In the data rows, 128 means zero.
A hidden rule labels the rows of this table. It goes by one to three of the table's principal directions, not those with the most spread.
[ 53 114  92 130  78  72 143  75  55 113 160 176 106 107 118 228  48 158 153 153  80 122 180 116 194 207 204  89 189  24 109 191 195 163 107 213 196  91 154 159 160 126  45 212 135  23  88  69] 6
[117 196  68 122 145 178 106 137 135 185  84 132 164  57 119 104 142 182 119 106 136 102 130 115  92 156 115 123 163 188 192 109 122  89 123 132 129 110 125 105 117 153 183  70  86 120 156 196] 5
[111 137 199  85 125  81  78 121 130  92 176 126  75 186 142 106 105 126 162 156 115 163 146 102 137 122 191  91 153  81 140 167  98 100 146 156 148 134 103 169  93  79  70 185 126 112 134  84] 1
[139 126 140 133 160 161 108 160 149 133 124 150 171 118 136 105 158 108 140 102 139 136 119 169  91 107  93 147 113 219 152  83  73 101 118 108  87 169 126 105 130 154 193  84 106 148 159 183] 3
[159  92  50 120 180 166 157  99 111 116 101  94 160 118 107 158 135 127  66  93 109 137  97 116 102 135  57 175 186 140 113 133 170 111 156  93  98 113 156 107  86 106 236 111 148 141 127 100] 2
[120 103  81 153  88 144 155 139 154 179 142 152 154  29 131 138 149 126  93 150 129  71 139 152 158 135 123 117  81 200 135  46  85 145 137 141 110 177 121  90 215 198 118  69 119 124 159 230] 5
[141 121 102 144 121 146 177 154 140 164  84 107 168  71 125 105 127 126  70 122 150 116 121 109 138 130  90 151  97 140 112 104 160 150 129 111 119 128 123  93 143 163 150  77 120 147 139 156] 6
[110 148 170  96 164 134  81 140 114 109 141 100 149 148 145 107 130 126 146  94 131 162 130 113 112 117 148 136 168 107 119 142 124  88 161 133 119 153  99 116  64  94 174 166 123 140 151  81] 6
[182 129 127 173  82 140 171 144 164 128 152  86 110 143 115 135 126 122 127 144 101  84  84 127 121  93  96 174 116 161  85  84 143 129 153  68 170 133  88  94 165 149 103  44 137 177 100 154] 5
[117 152 102 136 121 144 163 138 141 124 108 137 143  85 122 109 138 122  93 125 131 101 131  99 108 129 112 146 100  73 102 114 132 131 110 149 146 127 132 133 118 157 118 125 111 125 133 117] 3
[113 144 145 101 162 129  49 104 152 169 142 178 107  99 151 127 143 132 133 167 130 170 155 103 116 149 160  14 135 197 248 148  90 108 100 187 111 118 145 175 109  96 111 151 105 116 144 188] 1
[139  78 118 125 178 133 120  74 153 138 194 134  81 130 118 168 175  94  97 169  81 175 154 121 119 118 130  25 162 141 136 119  86 123 160 189 112 137 104 149  92  74 144 178 146  89 125 115] 2
[112 121 107 120 130 137 125 151 130 150 153  82 143  95 121 126 113 140 129 130 130 123  98 128 139 137 133 135 164 177 132  95 122 107 179 106 139 147 106  89 124 121 170 104 131 118 150 156] 2
[150 110 136 131 117 116 160 137 124 124 112 126 142 140 127 116 128 116 116 109 140 117 123 146 125 110 108 171  95 130  89 126 134 144 140  91 102 137 129 114 150 150 141 101 136 141 132 129] 5
[114  78 108 127 111 126 145 105 140 122 173 167 117  88 119 195 114  67 128 158 111  97  90 137 133 129 145 147  88 158 151 111 132 155 116 104 145 146 201 157 215 147  90 119 161 144 105 153] 5
[153  97 118 143  97 149 179 139 144 109  99 143 131 106 122 134 135  92 100 124 144 104  88 113 150 123 111 186  68 131  99  91 134 176 105  65 120 148 160 122 211 170  97  94 147 174 126 136] 7
[135 114 115 153 112 140 163 157 129 135 116 121 127 118 129 114 135 127  94 150 114  96 134 127 157 125 117 152 109 125 112  88 119 127 138 129 141 133 115  95 147 159 117 121 128 136 129 153] 6
[139 152 161 157 113 135 101 153 162 147 141 129 120 128 141 127 151 118 157 147 136 100 109 135 111 110 134 128 114 193 162  98 102  70 121 105 134 150 104 128 146 139 126 104 111 174 135 187] 6
[195 147 138 147 169 175 123  97 163 124 118 112 110 158 124 126 194 116 114 104 123 156 123 111  62  83  81 106 135 137 108 126 119 115 134 108 106 118  89 138  83 103 163 116 128 172 122  98] 5
[134  96  63 169  77 127 159 116 112 172 130 116 157  74 120 181 127 155 114 115 145  90 138 180 162 160  98 138 129 182 110 105 164 155 137 114  93 143 130  75 195 172 156  79 146 132 133 184] 4
[180  88  69 177 122 167 167 107 153 163 130 127 137  87 122 174 164 120  69 137 103 116 121 131 129 133  61 112 122 199 127  84 148 153 129 118 100 132 123  87 154 145 166  71 143 164 119 181] 4
[ 90 115 184 101  92  88  98 169 151 109 169 154  93 148 161  86 115  95 163 186 137  96 115 143 181 126 192 143  39 156 182 100  55 135 124 120 126 172 161 143 185 137  51 148 143 161 147 182] 4
[130 146 136 129 152 141 144 135 146 123 136 108 122 157 112 115 152 114 137 116 104 141 121 124 110 121 123 143 146 118 110 121 123 112 133 119 125 138  98 113  97 103 169 123 127 137 123 100] 3
[168 156  97 170 166 198 165 105 154 133 136 120 134 115  89 180 157 108 141  90  92 140  93 118  39 111  83 145 181 166  91 107 147 105 138  82 161 113  91 117 118 129 194  74 115 129 109 105] 7
[191 161 101 124 143 189 172 166 144 120   5  88 162 120 124  33 154 153  57  80 189 120  93  81  99 108  47 212  85 111 106 111 143 144 114  48  96  99 135 103 107 161 166  64 114 199 155 121] 7
[ 97 170 138 117 164 148 114 181 165 168 145 129 101 114 113  68 115 147 167 184  92 110 123 128 110 113 167  95 144 198 205  63  26  72 149 152 203 103  90 131 106 130 109 101  79  67 143 197] 5
[105 130 149  91 176 121 111 118 113 121  65 154 152 132 140 107 140 123 111  92 158 179 158 103 130 152 130 116 127  76 158 174 140 126  76 158  67 118 157 160  74  96 170 191 118 135 148  72] 6
[160 146  97 176 141 171 175 139 136 170 152  89 123 113  97 169  96 142 116 142  52 136 113  99  94 135 100 127 219 190 113 106 177  94 182 108 213  87  56  70 106 128 169  53 107 102  99 147] 6
[152 149 155 132 148 122 102 116 144 115 110 164 116 168 131 128 134 112 146 132 136 151 113 117  80 115 106 109 113 137 169 174 145 121  68 124 129  94 166 185 101 106 115 127 116 147  97 128] 2
[153 135 195 110 155 134 120 163 160  97  87 126 106 186 148  31 166 117 125 135 154 158 136 114 135  86 124 123  63 107 128 106  51 143 109 123  98 134 103 145  95 116  99 149 117 156 152 110] 7
[104 151 144 125 101 104 112 118 109 118 139 145 103 147 132 141  96 148 167 139 123 126 153 131 142 151 170 119 139  95 140 162 137 129 114 148 158 108 130 148 142 129  75 153 123 108 118 110] 4
[161 127 116 150 135 163 170 149 127 123 106 119 153 137 106 119 142 118 117  89 128 131 117 149  99 110  82 182 130 137  80 107 141 140 131  84 122 132 118  87 138 158 171  80 127 140 125 120] 3
[119 137  85 166  33 106 164 131 118 144 130 130 135  70 127 145 110 158 115 141 157  54 132 141 160 143 125 139  80  89  82 114 165 174 115 139 156 130 139 115 196 193  52 100 132 120 116 164] 7
[160 119 115 136 194 137 119  67 119 126 166  95  93 186  84 183 167 140 140  94  97 205 148 140  54 114  89  50 252  80  91 174 155  92 141 172 122  83  89 147   2  37 208 189 137  75  95  25] 4
[188  78 170 153  94  94 127  57 103  73 187 126  41 229 117 221 126 126 154 133  78 176 147 122 147 126 153  91 219  84  52 174 157 120 157 115 136 123  70 146 144  78  81 185 163 116  93  42] 5
[114 125 118 118 143 133  91 122 127 145 124 123 144 104 132 142 139 140 139 110 160 146 121 135 122 146 123 102 150 156 166 132 129 111 114 134  94 134 144 134 105 106 169 146 128 138 146 135] 4
[134 117 135 118 165 125 113 105 167 159 178 138 116 120 118 132 177 100 131 135 112 150 137 149  87 100 125  62 128 175 143 111  78 115 145 156  94 152 108 142 104  99 167 122 126 106 136 152] 5
[131 153  82 145 115 151 154 133  87 135  14 128 173 102 127 103 123 191  91  86 174 129 160 112 165 167  97 144 135  72 106 148 178 166  76 141 110  91 132 110 133 167 129 126 105 115 136 110] 2
[ 80 125 116 123 104 118  87 122  82 130 133 146 127  98 140 161  81 154 154 152 147 115 144 139 174 159 178 102 140 113 167 149 146 145 118 163 173 107 171 146 168 146  59 175 134  94 118 137] 7
[104 183 221  81 159  98  96 175 132  50 129 127 143 221 144  53 138  85 199  78 148 123  84 135  65  74 150 225  86  63  91 156  92  76 125  80 115 163 140 163  58  99 164 166 120 164 136  58] 5
[160 143 136 142 142 139 115 105 125 123 113 147 115 158 117 139 158 135 147  98 153 159 139 146  77 117 103  99 143 122 117 159 134 127 103 123 107 103 129 152 107 119 140 141 123 121 120 105] 7
[132 124  82 121 115 139 101 139  91 145 158  97 149 112 115 148 120 178 134  95 119 108 111 157 119 136 114 144 217 167 116 105 139  90 186 114 128 140 117  69 107 127 193 107 133 107 141 155] 5
[104 126  55 104 162 163 130 107  96 108  89 119 181  57 126 135 112 158  85  87 148 135 119  93 110 147  94 130 157  70 109 128 146 150 128 160 135 107 163 138  69 128 165 159 122  90 146  77] 7
[ 93 136  66 132 149 171  94 105  95 168 122 131 174  31 138 180 123 167  97 111 121 146 151  93 141 181 132  66 203 146 157 122 165 121 140 189 136 126 120  99 100 127 174 155 113  94 148 140] 6
[180 128 123 155 140 165 160 144 143 130  84 104 133 132 127 112 152 135  84 112 124 137 115  89 113 118  76 147 142 133 103 102 141 113 131  99 119 115  90  99  91 127 167 106 118 167 134 118] 6
[173  98 157 103 210 156  85  76 121  97 130 119 101 173 132 161 139 112 107 112 106 229 130  74  86 117 112  71 216 124 144 173 137  97 148 132 116  98 112 165  40  47 171 190 135 133 127  46] 4
[ 87 116 155 107  76  80  88 116  88  90 182 146 108 141 137 167  75 137 175 138 123 123 137 136 169 148 196 123 159  78 116 157 139 132 133 152 165 147 144 148 164 126  52 178 141  96 119  99] 7
[ 47 153 127 136 100  90 140 139  88 107 122 189 151 118 136 140  98 132 162 133 115  90 174 151 160 162 173 142  96  36 113 150 136 145  71 206 159 127 161 149 140 163  79 189 109  69 110 105] 6
[ 79 124  74 114 153 142 143 132 106 159 134 139 181  57 105 151 126 126 121  95 124 122 123 142 113 149 125 129 154 127 121 111 143 139 133 154 124 139 155 105 114 136 195 130 124  75 135 130] 5
[123 163 189 100 105 123  81 193 136 166 119 102 118 138 140  41 104 169 163 145 156 138 129 126 167 113 178 107 121 174 175 101  91 139 146 116 156 130  91  94 147 136  69  87 108 131 146 185] 5
[ 83 137 182  63 142  72 108 148 102  87 103 147 142 175 143  69 102 112 153 105 164 149 131 131 140 131 168 169  89  63 129 186 121 136 110 122  90 140 174 164 105 107 128 179 131 117 144  81] 2
[ 89 160 113  99 123 108  95 117 146 158 134 132 131  86 141 104 137 146 131 143 153 112 139 119 134 151 156  89 101 138 181 140 108 123 123 160 103 139 141 149 121 118 126 131 119 124 154 165] 3
[ 94 176 175  95 120  98 125 202 175 119 130 116 153 147 144  23 148  92 157 125 160  64  91 155 104  86 133 217  17 123 146  99  74  99 114  95 102 178 154 128 113 141 145  92 120 193 149 164] 4
[ 90 141 174  87 151  96 107 142 109  91 133 126 128 169 143  96  98 110 144 131 125 146 134 111 132 126 165 150 121  67 131 172 129 113 135 142 141 127 143 153  84 100 119 183 129 120 128  77] 6
[136 115 186  97 170 115  85 142 144 118  80 141 163 174 158  79 172 100 151  89 181 161 112 157 136 104 117 145  67 178 167 136  91 133  85  91  18 168 156 145 118 100 188 135 135 194 153 138] 5
[163 112 124 160  92 131 120 102 139 139 165 151  50 148 119 175 114 137 129 200  85 128 134 112 151 139 147  64 155 159 171 129 134 140 117 143 191  87 127 147 179 125  27 121 137 121  85 165] 2
[137 114 157 117 142 128 132 155 114 130  98 111 144 147 138  86 119 139 127 106 156 165 141 140 147 122 121 133 117 140 113 125 115 155 145 110 101 128 107 100 117 131 145 126 127 123 151 119] 4
Here are more rows. What is the label of each one?
[162 214 194 112 206 187  49 163 148 111 104  99 127 215 140  47 165 152 171  92 115 190 131 110  59  93 114 126 191 162 175 137  88  53 131 118 133 115  65 111  16  80 190 118  87 172 141 107] ~ 3
[169 136 133 155 148 148 145 117 165 133 135 138 123 144 113 136 156  99 125 125 116 144 120 138  67 103  81 121 117 162 126 132 133 121 107 113 124 119 121 140 117 128 151  83 119 147 109 137] ~ 3
[136 128 142  81 196 132 108 134 115 122  62  99 175 165 145  61 156 128 107  66 181 185 129 135 115 121  84 151 101 119 141 171 141 152 120 107  28 124 158 119  48  84 228 144 143 171 154  86] ~ 4
[161 111 150 148  94 118  91 107 131 153 128 122  84 132 150 151 148 152 113 153 160 154 152 108 162 148 137  53 142 146 156 145 145 125 124 139 100 120 105 132 138 109  89 162 141 163 138 146] ~ 4
[ 29 186  98  92 144  72 122  74  89 141 118 167 137 104 112 178  94 137 157 114 122 120 170 109 105 195 183 111 161   3 162 242 209  99  71 209 142  79 191 204  75  89 143 215 115  67 100  51] ~ 6
[194 101  90 152 150 173 128  86 141 141 100 117 121 122 125 151 188 148  91 100 145 156 137 134 108 123  65  90 149 170 124 110 118 137 128 114  64 119 109 116 112 116 179 118 139 159 144 129] ~ 4
[130 118 158 146 112 118 131 148 164 121 190 136  75 162 133 131 125  96 154 197  78 105 113 134 145 117 158 125 106 182 157  91  76 105 146 119 168 144 108 126 162 125  82 115 133 140 117 176] ~ 3
[140  86  94 130 182 164 174 125 145 118 164 124 124 108  92 165 111  86 109 143  67 139  83 113  82 107 102 143 175 171 115  84 102 105 170 104 180 117 127 129 114 118 171 103 127  81 117 120] ~ 7
[160  87 110 145 132 141 141 101 114 116 133 131 123 138 132 168 130 126  98 130  92 142 132 118 149 129 107 116 151 133 106 122 147 156 139 133 125 124 121 111 132 121 129 132 146 131 110 115] ~ 5
[162 168  96 177 119 185 121 140 142 151 122 119 118 108 116 135 138 183 136 138  98 112 125 114 106 127 103  96 189 177 140  76 111  98 128 140 190 100  69  98 115 148 116  82  91 114 120 171] ~ 7
[127 208 107 125 156 194 116 175 146 168  57 128 167  88 118  67 136 167 120 105 131 125 114  86 101 142 115 146 159 174 186 100 127  96  98 115 154 109 110  98 110 150 166  60  74 140 144 176] ~ 2
[112 174 124 111 132 103 139 114  78 111  74 131 161 168 113 107 125 166 148  55 148 137 162 148 110 133 123 158 146  17  66 197 183 153  98 148 106 100 135 135  82 123 155 153 119  89 109  46] ~ 5
[106 172 138 117 104  85 123 136 108 126  91 144 141 162 127  78 110 170 169 108 166 117 159 170 130 129 133 131  88  75 122 174 135 168  79 155 119  99 149 151 119 142  92 122 111  92 114 119] ~ 7
[ 85 137  91 118 126  71 154  85  77 136 111 136 138 143 106 159  95 149 141 116 131 119 160 157 136 157 141 125 139  42 105 216 200 157 107 169 130  78 172 163 115 115 130 164 138  57  88  78] ~ 5
[108 135 101 105 137 108 139 164  97 164 122  87 148 139 100  95  85 193 134 114 100 138 146 151 151 155 131 137 226 152 132 123 131  91 169 140 139 111  84  67  83 113 195  93 103  54 142 147] ~ 6
[ 80 175 123 128 124 120 145 166 138 133 109 140 154 116 139  81 119 128 138 146 115  76 137 134 142 139 145 173  76 122 148 114 106 113 113 146 144 137 132 121 133 159 127 109 102 125 135 164] ~ 6
[166 111  96 131 154 163 114 107 134 166  85 124 147  91 137 122 167 158  85 108 155 150 145 128 129 129  88  82 133 185 154 108 112 142 132 131  67 122 117 112 121 130 171 109 124 140 157 163] ~ 5
[211  71 108 164 156 185 181 111 158 109 123 120 111 130 112 166 162  64  47 136 110 149  92  95  84 101  49 158 127 154 100 109 156 122 139  68 122 122 140 121 140 134 160 101 153 193 114 115] ~ 3
[117 123 148 124 107 101 131 113  94 104 131 130  92 169 132 145  91 140 152 142 118 127 148 127 160 136 168 132 128  64 115 165 150 155 131 136 163  92 139 147 140 119  61 176 147 114 102  77] ~ 5
[225 102 148 156 178 216 116 171 148 150 134  63 142 140 131 112 158 123  93 102 115 181  86 115  80  77  53 136 189 255 117  59 117  94 212  48 124 138  54  36  85 120 221  56 130 192 150 163] ~ 4
[211 145  95 166 131 194 157 110 123 124  67  81 133 138 116 110 157 181  96  81 151 155 130 114 106 103  59 122 151 117  55 115 151 181 145  94 129  89  71  92 113 146 132  82 125 137 124  94] ~ 7
[104  95  89 164  91  96 161 105 129 175 186 147  83 103 116 183  99 137 127 213  72  94 174 163 183 162 163  68 133 171 155 114 114 137 151 184 171 111 111 121 196 150  69 119 133  60 108 196] ~ 6
[145 158 129 155  90 124 137  93 157 125 107 163 108 129 125 156 157 104 132 132 149  98 125 118 110 129 122 135  68  90 140 164 173 147  50 118 119 118 170 180 180 144  72 116 135 192  92 122] ~ 6
[101 159 180  97 128  87  92 124 119  95 129 126  92 194 129 102  93 147 201 137 143 158 127 125 140 130 183 108 135  82 145 179 116 138 104 134 158  98 130 182 109  86  66 169 124  97 112  78] ~ 7
[192 108 159 152 158 175 165 181 149 114 100  71 156 157 130  87 156  97  80 102 121 145  93 107 111  78  64 195 132 152  72  78 132 100 166  62 116 154  73  64  92 132 197  85 129 199 139 114] ~ 6
